A single turn carries every row of the set below to another of its rows. Some are shown first; where does it send the rows asked next?
Benil: [-15.2, -13.5, -17.2, 0.0, 40.1, -5.4, 3.1, -6.3, -25.8, -26.4, 5.9, 13.8, -13.7, -2.3, 37.8, -0.8, -13.9, -0.7, 7.6, 22.1]
teke: [-5.0, 16.1, 5.0, 8.1, -15.9, -15.0, -25.4, 33.3, -43.0, -13.3, 41.9, -33.4, 19.8, -0.8, 25.8, -9.6, 40.1, -17.4, 0.0, -18.2]
limi: [6.9, 50.6, 42.3, -0.6, -0.7, -1.1, 11.6, 21.8, 1.8, 6.1, 6.1, -19.7, -9.4, 1.1, 15.7, -42.3, 25.3, 15.5, -16.8, -25.8]
bemoz: [43.7, 13.8, 29.3, 25.5, -10.6, -8.3, -6.5, 7.9, -11.8, -5.7, 28.0, -4.3, -1.7, -28.0, 10.7, 32.4, 14.6, -24.7, 10.1, 4.8]
pok: [42.5, 15.1, 21.0, 8.6, -13.6, -6.4, -3.1, 10.3, -6.9, -7.4, 32.1, -2.7, 2.4, -18.4, 17.7, 37.8, 15.5, -26.4, 12.7, 5.3]
Rumo: [4.7, 35.6, 20.1, 23.0, -2.1, 7.8, -10.8, 28.0, -27.7, -14.3, 23.8, -30.9, 0.4, -9.9, 36.3, 11.6, 49.4, -11.1, -10.5, -24.9]
mak: [-2.6, -7.9, -16.0, -15.2, 5.1, -6.1, 10.6, 10.8, -44.4, -41.3, 48.4, 12.5, 13.9, 6.6, 7.2, -6.9, 15.2, -24.4, -4.2, -8.4]
Dov: [-20.9, -11.1, -28.4, 17.8, 34.0, -13.8, 6.5, 4.7, -10.9, -29.1, 20.4, -3.0, -22.9, 32.8, 17.4, 2.5, -12.9, 13.1, 14.3, 3.3]
nub: [2.7, -35.6, -1.0, 28.1, -2.1, -3.6, -10.8, 10.0, -11.5, -34.3, -14.0, 3.7, 20.9, 17.9, 6.6, -19.5, -3.0, 10.4, -34.6, -7.7]
bagal: [16.0, 36.3, 24.8, 11.8, 1.2, 11.7, 2.7, 30.4, -17.1, -9.9, 13.9, -36.1, -14.1, -11.4, 41.6, 11.0, 51.4, 2.6, -13.4, -7.0]
vum: [-9.5, 37.2, 41.2, 9.5, -8.2, -0.6, -16.4, 27.0, -6.1, 14.8, 17.1, -31.8, -13.6, 0.0, 14.2, -49.5, 15.0, 25.3, -7.8, -20.3]
Suf: [33.0, 23.8, 46.5, 22.8, -12.0, -16.3, -3.2, 10.0, 16.5, 13.4, 19.1, 5.4, -13.9, -12.5, -13.5, -20.9, -17.6, 10.3, 9.4, -5.9]
dasu: [4.1, -25.4, 26.7, -8.3, 11.7, -15.1, 26.9, 3.1, -34.2, -23.5, 21.7, 21.7, -20.0, -9.1, -3.8, -19.6, -6.8, -18.1, -14.5, 28.4]
Risu: [-27.5, 2.1, -22.4, -5.6, 38.2, -5.5, 0.2, -1.3, -15.7, -22.7, 8.6, 14.5, -8.2, 13.6, 30.9, -30.1, -21.0, 16.6, 6.7, -0.9]
sis: [1.6, -37.0, -0.7, 29.5, -1.2, -2.5, -10.7, 12.0, -14.2, -35.3, -15.6, 1.6, 18.5, 17.7, 10.0, -15.3, 1.0, 10.0, -36.0, -5.6]
nal: [5.2, -38.6, -3.2, 30.5, -2.9, -2.3, -12.4, 11.7, -13.2, -35.4, -13.9, 2.3, 18.8, 16.0, 9.6, -11.0, -1.3, 10.0, -33.6, -3.1]
zeda: [5.8, -37.5, -3.2, 29.4, -3.4, -3.8, -12.0, 10.5, -10.7, -35.1, -11.7, 4.2, 21.2, 17.6, 6.0, -14.6, -5.1, 10.4, -31.2, -5.7]
sures: [-8.1, 44.1, 42.8, 7.2, -4.4, 0.2, 0.1, 33.5, 7.0, 9.1, 9.5, -20.1, -18.4, 10.6, 17.8, -40.7, 14.7, 26.2, -14.5, -23.9]
Zes: [42.9, 36.0, 32.5, 0.3, -13.4, -14.5, 7.1, 7.8, 21.2, 8.8, 23.6, 3.8, -0.4, -6.5, -9.5, -21.0, -7.9, 8.9, 12.1, -11.4]
fidip: [33.1, 23.8, 47.5, 4.5, -13.4, -17.9, 5.7, 8.2, 20.0, 13.7, 18.1, 10.6, -11.4, -8.2, -8.5, -18.3, -18.5, 2.9, 8.6, 0.3]
Repat: [-25.9, -9.8, -3.6, 5.7, 41.2, -21.2, 26.5, -12.2, -23.1, -24.5, 4.7, 5.9, -17.7, 23.9, 14.8, -15.1, -7.0, -14.7, -2.3, 4.0]
vob: [-13.3, -10.0, -19.5, 0.9, 35.8, -8.2, 0.6, -4.0, -11.7, -20.6, 8.9, 19.1, -16.1, 4.8, 26.6, -14.5, -30.5, 15.4, 14.8, 18.2]
kon: [-14.8, 18.4, 19.8, 18.2, -15.9, -15.5, -29.0, 48.2, -14.5, 5.6, 30.5, -34.3, -9.6, 10.9, 11.4, -45.4, 10.6, 32.7, 0.4, -12.2]
Vemod: [-18.9, -2.0, -25.5, 1.3, 4.0, 6.1, -6.8, 41.1, -26.2, -35.5, 48.5, -9.2, -12.4, 25.2, 14.0, -18.1, 8.0, 33.1, -1.8, -10.5]
Digob: [-12.7, -19.5, 16.5, 8.9, 11.2, -1.6, 9.3, 33.3, -16.0, -17.1, 21.5, 0.9, -46.2, 9.4, 2.5, -31.4, -12.9, 39.1, -12.1, 25.8]
vazez: [-29.3, -1.0, -21.0, -6.2, 42.1, -2.4, 3.8, -3.2, -30.2, -29.0, 5.5, 8.9, -5.6, 6.3, 41.9, -16.7, -4.3, -0.3, -0.2, 3.7]
gon: [-25.8, -16.2, -6.3, 18.2, 41.0, -14.7, 17.5, 0.8, -17.8, -24.4, 4.0, -4.1, -36.0, 23.4, 21.9, -3.4, -8.6, 6.6, 0.4, 15.5]
zed: [1.1, 36.6, 16.4, 12.1, -3.7, 11.1, -8.7, 34.9, -19.5, -12.7, 24.3, -33.5, -4.6, 0.3, 43.8, 14.6, 48.3, -3.4, -10.1, -18.9]
pono: [-0.6, 29.7, 17.3, 12.7, -7.9, 9.4, -23.5, 27.7, -31.4, -6.8, 30.7, -43.2, 0.2, -11.4, 38.8, 3.6, 46.7, -4.6, -3.6, -15.1]
bamok: [-5.9, 46.3, 38.0, 20.6, -4.2, -0.8, -7.5, 31.5, 0.4, 5.5, 13.8, -22.2, -12.0, 5.0, 12.0, -42.1, 17.8, 23.8, -12.3, -35.1]
Fazon: [52.6, 21.5, 15.5, 12.8, -11.7, -1.0, -2.1, 15.1, 2.1, -6.7, 30.4, -12.3, -5.0, -19.9, 16.7, 33.1, 17.6, -3.5, 15.9, 7.8]
zaz: [-21.2, -4.9, -25.3, 5.1, 33.1, -20.3, 15.0, -8.6, -16.4, -30.3, 20.8, 7.2, -4.6, 31.9, 10.1, -9.7, -12.1, -8.4, 11.7, -10.1]
pazav: [23.5, -7.7, 33.4, 8.7, -16.2, -30.7, -10.1, 10.8, -36.5, -2.5, 30.9, -9.5, 8.8, -24.7, 7.1, 2.2, 14.1, -39.4, 5.5, 19.5]
Sut: [28.0, 17.1, 48.0, 8.1, -17.1, -17.7, -11.0, 4.6, 7.1, 20.3, 23.3, -3.3, -8.8, -17.9, -11.0, -29.2, -18.4, 4.5, 12.8, 4.6]
bor: [37.8, 8.9, 24.7, 10.9, -16.2, -8.1, -18.1, 4.9, -18.9, 0.3, 37.3, -13.7, 5.2, -28.4, 13.4, 23.8, 14.7, -26.2, 16.7, 9.9]
lan: [14.3, -6.4, 48.8, 19.0, -16.2, -31.4, -13.9, 25.1, -7.9, 16.2, 19.1, -10.3, -21.9, -13.7, -7.4, -33.0, -15.3, 11.1, 5.9, 25.0]

lan goes to pazav
gon goes to Repat
Now these:
Risu goes to vob
mak goes to Vemod
sis goes to nub
zed goes to sures
Suf goes to bemoz
Zes goes to Fazon
Sut goes to bor

A single turn carries every row of the set below to another of its rows. Some are shown first; where does it send the rows asked next?
Sazo: [4.0, 36.0, -33.3, -41.3, -15.0, 38.6, -27.4, -12.2, 25.2, -13.3, -23.3, 25.4, 7.5, 6.4, -26.9, -18.7]
toros: [-4.2, -10.9, -17.2, 23.2, -29.6, 5.8, 11.5, -26.4, -17.3, 4.6, -26.2, 1.1, 35.2, -13.5, -13.0, 21.6]
gub: [-20.8, -21.0, -21.8, -20.0, -39.2, 16.1, -6.8, -25.5, -28.1, -16.3, -24.0, -18.5, -12.7, 3.2, -17.7, 37.4]
Fasir: [-19.3, -5.7, -23.4, 17.6, -19.2, 19.1, 20.6, -18.2, -0.7, 3.1, -24.5, 13.8, 43.1, -11.0, -10.6, 21.2]
Bipi: [-12.9, 36.7, -22.2, -27.3, -14.4, 40.5, -14.4, -6.1, 37.4, -8.4, -47.5, 18.2, 6.0, 5.5, -23.0, -15.8]
Loz: [15.5, 19.9, -19.0, -30.9, -5.4, 40.4, -11.2, -31.3, 19.7, -14.8, -17.2, 23.5, 8.3, 4.6, -42.7, -32.1]
pev: [-30.7, 0.5, -6.3, 27.7, -19.3, -4.8, -22.3, 4.1, -19.7, 29.2, -9.2, 0.3, -19.9, 13.9, -34.0, -28.5]
Zum: [-42.1, 21.3, 19.2, -5.8, -13.2, 1.1, -43.7, -30.6, -16.8, -0.2, -20.0, 9.5, -16.5, 27.8, -7.1, -15.3]
gek: [-40.3, 16.7, 18.9, -10.3, -10.1, -0.1, -32.4, -25.2, -3.1, 5.7, -4.3, 10.2, -13.3, 24.2, -2.5, -39.2]
mubir: [-31.1, 0.9, 20.0, 30.2, -16.4, 7.6, -16.0, -1.6, -14.3, 10.5, 5.4, 12.6, -7.8, 9.7, -30.3, -37.8]
balid: [9.4, 19.1, -58.1, -22.3, -12.5, 33.7, -15.6, 5.4, 7.9, -24.0, -7.0, 17.5, -28.0, 2.1, -34.8, -1.4]
nad: [-10.5, 0.8, -22.7, -19.2, -23.9, -2.5, 4.8, -7.1, -12.2, -25.1, -20.6, -11.3, 6.1, -6.6, 19.2, 34.2]
Petag: [8.5, 11.1, -55.5, -11.6, -34.3, 35.8, -18.7, -1.3, 5.3, -26.4, 6.1, 17.8, -31.5, 1.2, -32.6, -18.5]
bizu: [-26.7, -1.2, 5.1, 25.1, -32.0, 6.7, -5.8, 11.5, -20.1, -9.8, 7.3, 14.1, 6.8, 15.0, -31.7, -46.5]
mepas: [-16.5, -14.5, -37.6, -2.7, -32.3, 0.9, 10.4, -24.1, -22.9, -17.6, -28.3, -13.6, -3.7, 0.8, -1.1, 35.7]

Fasir goes to Zum
toros goes to gek
nad goes to pev
Now these:
Bipi goes to gub
Sazo goes to mepas

